[[109 147 139 107 147 135 152 116 109]
 [111 150 142 103 145 138 150 113 111]
 [151 107 117 150 106 121  99 139 150]
 [110 148 141 105 146 137 150 114 110]
 [152 107 117 149 107 122 100 139 150]
 [116 117 110 137 143 108 134 145 114]
 [148 100 112 156 111 117 101 144 145]
 [128 153 156 103 127 154 136 100 128]
 [146 142 150 116 108 151 121 106 146]
 [100 143 134 113 153 129 152 122 103]
 [154 111 119 147 103 122 100 139 153]
 [145 141 150 116 109 152 121 107 145]
 [115 117 110 137 144 108 133 145 114]]
Read off the entry in the top-left corner.
109
Read off the bottom-right entry.
114
The 2nd entry, reading row by row -> 147
Read off the smallest entry in the first row.
107
Read off the largest entry in the last row.
145
Read off the second entry on the diagonal from the top-right corner.
113
Read off the entry just right of the centre entry.
117
Read off the third entry on the main diagonal.
117
Read off the largest entry in the last column.
153
Read off the entry directly above the smallest entry.
150
Read off the entry just left of the centre entry.
156
Read off the entry directly above the centre entry.
143
The third entry in reading order is 139
Read off the entry directly below the centre entry.
127
Read off the entry in the top-right corner.
109
The last entry in the row that holds the smallest entry is 150
Read off the fifth entry in reading order.
147
Read off the 2nd entry on the main diagonal.
150
The fourth entry from the end, reading row by row is 108
The centre entry -> 111
The entry just right of 136: 100
Read off the bottom entry of the column that holds the smallest entry.
133
The entry directly above 115 -> 145
The smallest entry -> 99
Read off the smallest entry in the last column.
103

X =
array([[134, 127, 116, 123],
       [137, 119, 112, 138],
       [124, 125, 111, 150],
       [137, 124, 120, 115],
       [132, 135, 125, 108],
       [140, 116, 114, 131]])
Rows and columns are numbered from 0.
The entry in the bottom-left corner: 140
The bottom-right entry -> 131
Which number is the top-left entry?
A: 134
Which number is the entry directly above 138?
A: 123
The entry in row 0 and column 2 is 116
The entry at row 2, column 0: 124
Which number is the entry just left of 108?
A: 125
The smallest entry: 108
Which number is the entry just left of 131?
A: 114
Which number is the entry directly above 120?
A: 111
The maximum is 150

W =
array([[129, 115, 111, 139, 129, 139, 155],
       [115, 109, 106, 149, 128, 127, 142],
       [131, 114, 117, 128, 123, 112, 150],
       [128, 130, 131, 129, 138, 138, 134],
       [129, 108, 130, 143, 125, 140, 131],
       [137, 126, 125, 141, 131, 145, 148]])
Indices start at 0.
What is the entry just left of 126? 137
What is the entry in row 2 and column 0? 131
The entry just right of 111 is 139
The top-left entry: 129
The entry just left of the smallest entry is 109
The entry just right of 143 -> 125
What is the top entry of the column that holds the smallest entry? 111
The entry in row 1 and column 0 is 115
What is the entry in row 1 and column 2? 106
What is the bottom-right entry? 148
What is the entry in row 0 and column 1? 115
The entry in the top-right corner: 155
What is the entry directly below the largest entry? 142
The entry directly above 145: 140
What is the entry just left of the largest entry? 139
The entry just left of 150: 112

m =
array([[128, 126, 128, 129, 129, 127, 127],
       [127, 127, 128, 128, 129, 128, 127],
       [127, 127, 127, 128, 127, 127, 128],
       [100, 134, 100, 125, 157, 128, 123],
       [156, 118, 157, 132, 101, 124, 131],
       [128, 128, 128, 128, 128, 128, 127],
       [128, 129, 129, 128, 130, 129, 125]])
The entry directly above 123 -> 128
The top-right entry is 127
The last entry, reading row by row: 125
The first entry in reading order is 128
The entry in the bottom-left corner is 128
Find the 2nd entry on the main diagonal.
127
Find the 2nd entry from the end, reading row by row.
129
Find the centre entry.
125
Find the 3rd-last entry, reading row by row.
130
Find the smallest entry in the first row.
126
Find the fifth entry from the end, reading row by row.
129
Find the entry just left of the centre entry.
100
The fourth entry in reading order -> 129
The entry directly below the centre entry: 132
The 3rd entry on the diagonal from the top-right corner is 127
